One turn sends every row of this set to another row. A few are shown first. Where does it send the rows asked after them?
Kab: [-0.26  0.05 -1.98  1.09  2.03  0.76  0.57 -0.79 -0.61  1.44 -0.97  0.67
  1.63 -2.18 -2.69  1.34  0.05 -0.70 -1.43 -1.42  2.02  1.25 -1.50  2.40
  1.93  1.13  1.02  0.30 -2.17  3.37  0.79  0.69 -0.03 -0.78]
zav: [-2.40  0.17  3.04 -1.20 -1.32  0.59 -1.90  0.75 -0.64 -1.15  1.20  0.98
 -1.06  1.15  3.37 -1.49 -0.27  1.04 -0.54  2.18 -0.14 -0.46  0.82 -2.45
  0.27 -0.54  0.20  0.76 -0.23 -1.85 -0.23 -1.15  0.83  0.10]
Fave: [ 0.74 -0.23  1.17 -0.78 -2.16  0.13 -0.53  1.72  1.96 -0.46  1.19  1.95
 -0.77 -0.10  1.67  0.05  0.51  1.35  1.32 -1.61 -1.37 -1.30 -0.70  0.13
 -1.88 -1.38 -0.57 -1.35  0.02 -1.61  3.75 -1.09 -0.46  1.41]
sumu: [ 0.63 -0.34 -2.32  1.16  1.34  0.32 -0.31  0.35  0.33  1.63 -0.68  0.94
  2.69 -2.80 -2.23  1.33 -0.46  0.00 -1.33 -1.17  1.84  0.70 -1.37  1.38
  1.91  1.78  0.37 -0.18 -2.50  3.00  0.34  0.04  0.60 -0.80]
Famoz: [-0.98 -0.71  1.50 -3.32 -0.38 -3.31 -1.24  0.18 -1.38 -1.20 -1.07  0.10
 -0.59  1.65  0.57  1.67  0.96 -0.73  3.08  1.55  0.29 -0.64 -0.74 -0.79
 -0.62  1.39 -0.20 -1.26  2.21 -0.59 -0.51  0.45  1.26 -0.51]
panu: [ 0.10 -0.08 -1.92  2.13  0.30  0.56  0.16  0.22  0.11  1.74 -0.47 -0.11
  1.67 -2.26 -2.34  1.07 -0.67 -0.48 -1.26 -1.77  2.18  0.90 -1.54  1.78
  1.65  1.85  0.67  1.02 -2.65  3.42  1.01  0.72 -0.24  0.74]
Puv: [-0.30 -0.14  1.98 -0.32 -2.74 -2.01 -1.29  0.40 -2.64 -1.56 -1.65 -1.71
 -1.00  0.71  0.48  2.49  1.82 -0.70  0.81  1.21  0.71 -0.48  0.17  0.49
 -2.60 -0.12  0.62  1.11  1.67 -1.09  1.27  0.88  1.96  2.31]
vulam: [ 0.44  0.04 -2.45  1.36  2.11  0.64 -0.22 -0.29 -0.92  1.43 -1.39  0.01
  2.09 -2.06 -2.86  1.43  0.09 -0.84 -0.98 -1.23  1.66  1.16 -1.22  2.03
  2.09  1.54  1.05 -0.07 -1.93  2.98  0.61  0.75  0.26 -0.04]
Vuvi: [-0.34  0.13  1.43 -2.35  1.87 -0.96 -1.73 -0.56  0.86 -1.30  0.41  1.35
 -0.44  1.84 -0.59 -2.93  0.94 -0.90  2.39  0.19  0.31  2.21  1.41 -0.45
  1.35 -1.20 -0.34 -1.53  2.05 -1.12 -0.16 -0.11  1.28 -1.93]
buda: [-2.99  0.20  1.36 -3.66 -0.62 -0.82  0.04  0.07 -0.18 -0.07  0.22  0.87
 -0.81 -0.55  0.36 -0.88  0.67  1.69  1.54  2.71 -0.38 -1.03  0.08 -1.49
 -0.18 -1.93 -0.92 -0.84  1.39 -1.05 -1.88  1.25 -0.25 -1.67]
nunu: [ 0.07  0.22  1.21 -0.07 -0.62  0.48  0.21  0.34 -0.42 -0.53  0.01 -0.53
 -1.89  1.27  0.19  0.63  1.14 -0.47  2.36 -1.56 -1.52 -0.73 -0.48  2.11
 -1.81 -2.21  0.81 -1.08  1.72 -1.35  4.12  0.32 -0.85  2.51]
Gilek: [-0.12 -0.13 -1.92  1.01  1.24  0.43  0.32 -0.19  0.44  1.70 -0.23  1.35
  1.90 -2.60 -1.91  0.84 -0.48 -0.02 -1.68 -1.57  2.01  1.10 -1.56  1.70
  1.85  1.53  0.39  0.20 -2.82  3.61  0.62  0.11  0.02 -0.86]
tal: [ 0.25 -0.22  0.93 -2.27  0.91  0.23 -0.35  0.20  0.58 -1.40  0.21  2.38
 -0.99  0.96 -0.17  0.65  1.28  0.17  2.93 -0.68 -1.42 -0.91 -0.94  0.64
 -0.56 -1.39  0.26 -2.96  1.44 -2.30  3.01 -0.31 -0.67 -0.75]
fibed: [-2.38  1.24  1.38 -1.08 -1.37  0.93 -0.28 -0.88 -2.86 -1.26 -1.15 -1.25
 -1.81  0.06 -0.86 -0.25  2.47  0.45  0.21  2.24 -0.36 -0.18  1.27 -0.21
 -1.21 -3.34  0.58  0.98  1.29 -1.77 -0.07  2.41 -0.29  1.31]
Ruf: [-2.36  1.16  0.80 -1.49 -3.47 -0.13 -1.30  0.65 -0.05 -0.38  0.44  0.12
 -1.50  0.37  1.79 -2.38  1.04  1.79  0.09  0.68 -0.40 -0.07  1.26 -2.47
 -0.91 -1.70 -1.23  0.92 -0.96 -0.23 -0.56  1.11 -1.10  2.63]
gogag: [-0.76  0.02  2.53  0.69 -0.57 -0.90 -0.08  0.12 -0.34  0.36  0.09 -2.95
 -1.12  0.56 -0.18 -1.65  0.45 -1.32  1.36 -0.10  0.41  1.48  1.80  2.53
 -1.21 -3.28  0.32  1.25  3.18 -0.45  1.29  0.46  1.96  1.18]
Fov: [-0.12  0.12 -1.95  1.72  0.83  0.51  0.04  0.14  0.00  2.19 -0.72 -0.35
  1.43 -1.94 -1.83  1.23 -1.30 -0.56 -1.73 -1.52  2.37  1.25 -1.42  1.60
  1.54  1.45  0.84  1.02 -2.70  3.86  0.87  0.86  0.54  0.57]
Soz: [ 0.17  0.05  1.28 -1.74 -3.43 -2.55 -2.84  1.20 -0.23 -2.04 -0.48  1.34
 -0.37  1.18  2.01  0.79  1.39  0.53  0.72  0.32  0.53 -0.19  0.16 -2.64
 -1.41  1.79 -1.00  0.02 -0.70 -0.77  0.68 -0.39  1.20  1.87]
Buriz: [ 0.19 -0.31 -1.90  1.19  1.02  0.44  0.02  0.07  0.53  1.36 -0.37  1.12
  2.21 -2.63 -2.67  1.27 -0.63 -0.09 -1.14 -1.11  2.28  0.56 -1.85  1.16
  2.07  2.16  0.49  0.26 -2.67  2.93  0.51  0.40  0.12 -0.95]
Fuger: [ 0.88  0.19  2.17  0.35 -2.57 -0.30 -1.99  1.14  2.03 -1.20  1.25  1.54
  0.12 -0.86  1.10 -2.34  0.90  1.03 -0.97 -0.29  0.64  1.53  2.12 -0.85
 -1.29 -2.05 -1.07  1.13 -0.26 -1.69  1.36 -1.25  2.50  0.18]
vido: [ 0.45 -0.03 -2.31  2.01  0.74  0.38 -0.29  0.42 -0.11  2.04 -0.83 -0.41
  2.07 -2.36 -1.93  1.07 -0.53 -0.41 -1.45 -1.71  1.78  0.98 -1.10  1.93
  1.53  1.54  0.65  0.56 -2.52  3.59  0.85  0.29  0.34  0.90]
muzit: [ 0.11 -0.03 -1.93  0.93  1.24  0.63 -0.06  0.13  0.41  1.61 -0.56  1.15
  1.89 -2.58 -2.09  1.50 -1.09 -0.05 -1.80 -0.94  2.42  0.98 -1.59  0.99
  1.84  1.57  0.63  0.34 -3.01  3.06  0.49  0.39  0.96 -1.06]
ses: [-0.66 -0.64  0.56 -0.78  0.23 -1.08  1.10 -0.67  0.35 -2.04 -0.97  3.39
 -2.31  0.33  0.96  0.55  1.54 -1.20  1.55  2.87  1.13  1.82  0.97 -1.12
  0.49 -2.70  1.00 -1.75  1.37 -1.64 -0.64  0.81  1.62 -1.02]
gemun: [-0.05  0.20 -2.06  1.11  2.16  0.84 -0.17 -0.58 -0.72  1.32 -1.24  0.33
  1.40 -1.47 -2.72  1.47 -0.66 -1.04 -1.34 -1.13  2.41  1.51 -1.37  1.56
  2.10  1.46  1.29  0.39 -2.45  3.17  0.61  1.13  0.56 -0.48]
rof: [ 0.03  0.20 -1.94  1.83  0.87  0.63  0.40 -0.37 -0.24  1.76 -0.69  0.31
  1.49 -2.26 -2.02  0.80 -0.21 -0.48 -2.01 -1.91  2.02  1.24 -1.29  2.17
  1.52  1.18  0.79  0.85 -2.72  3.76  1.05  0.53 -0.16  0.45]
kosu: [-3.06 -0.01  3.03 -1.96  0.93  0.49 -0.99 -0.42 -2.18 -1.08  0.29 -0.19
 -1.52  1.99  2.03 -0.85 -0.08 -0.28  1.00  2.79 -0.31 -0.34  0.52 -1.03
  0.89 -1.02  1.07  0.15  1.60 -1.88 -0.66 -0.24  0.59 -0.92]
numip: [ 0.74 -0.50  1.20  1.14 -2.00 -0.53 -0.82 -0.21  0.59 -0.60  0.17 -0.03
  0.73  1.99  2.84 -1.98  0.35  1.06  1.23 -0.50 -0.59 -1.33  1.01 -1.88
 -1.66 -1.45 -2.64 -0.16 -1.35 -0.64 -2.14 -0.93  0.37  0.97]
poki: [-0.02 -0.08 -1.97  1.50  1.71  0.74  0.15 -0.60 -0.59  1.12 -1.00  0.24
  1.67 -1.94 -3.37  1.50 -0.13 -1.04 -0.89 -1.29  2.21  1.04 -1.69  1.95
  2.13  1.82  1.27  0.49 -2.14  2.83  0.86  1.06 -0.23 -0.19]
Zales: [-2.83  0.34  3.44  0.02 -1.36  1.00 -0.96  0.18 -2.33 -0.67  0.39 -1.60
 -1.77  1.33  2.66 -0.78  0.00 -0.03 -0.55  2.16 -0.21 -0.40  1.06 -0.43
 -0.58 -1.68  1.20  1.87  0.90 -1.64  0.54 -0.29  0.85  1.54]
koma: [ 0.22 -0.99  1.53 -0.28  0.94 -0.61  0.22 -1.40 -0.80 -1.13 -0.64  0.05
  0.96  1.61  0.85 -0.39  1.01  0.30  2.55  1.29 -0.52 -1.71  0.25 -0.54
 -0.94 -2.18 -1.67 -1.62  0.98 -1.84 -2.82 -0.15  1.02 -2.45]
dapef: [-1.14 -0.02  0.61  1.37 -1.45 -1.10  1.35 -0.27 -0.58 -0.92 -1.17  0.13
 -3.53  1.67  1.78 -0.35  1.26 -2.07  1.41  1.32  1.01  2.30  1.62 -0.04
 -0.31 -3.13  1.42  0.14  1.25 -0.02  0.34  1.47  0.67  3.23]
gaz: [ 0.71 -0.02  1.55  2.22 -0.73  0.60 -0.26 -1.80 -2.51 -1.51 -1.59 -1.96
  0.01  2.41  0.70 -0.48  2.05 -0.58  1.08  0.13 -0.49 -0.75  1.39  0.29
 -2.06 -3.12 -0.75  0.46  0.20 -1.66 -1.12  0.65  0.62  1.35]
dipev: [-0.82 -0.81  0.92  0.46 -3.08 -1.87  1.33  1.32  2.41 -0.34  0.41  2.53
 -2.12 -0.68  3.41 -0.48 -0.06  0.10  0.72  1.79  1.08  1.14  1.01 -1.55
 -0.64 -2.45 -0.37 -0.37  0.13 -0.13 -0.47 -0.34  1.75  1.27]

muzit -> Fov
buda -> Ruf
Now these:
dapef -> ses
Zales -> kosu
koma -> numip
Gilek -> rof
Famoz -> Soz
tal -> Fave
sumu -> vido
Buriz -> panu
Fuger -> gogag

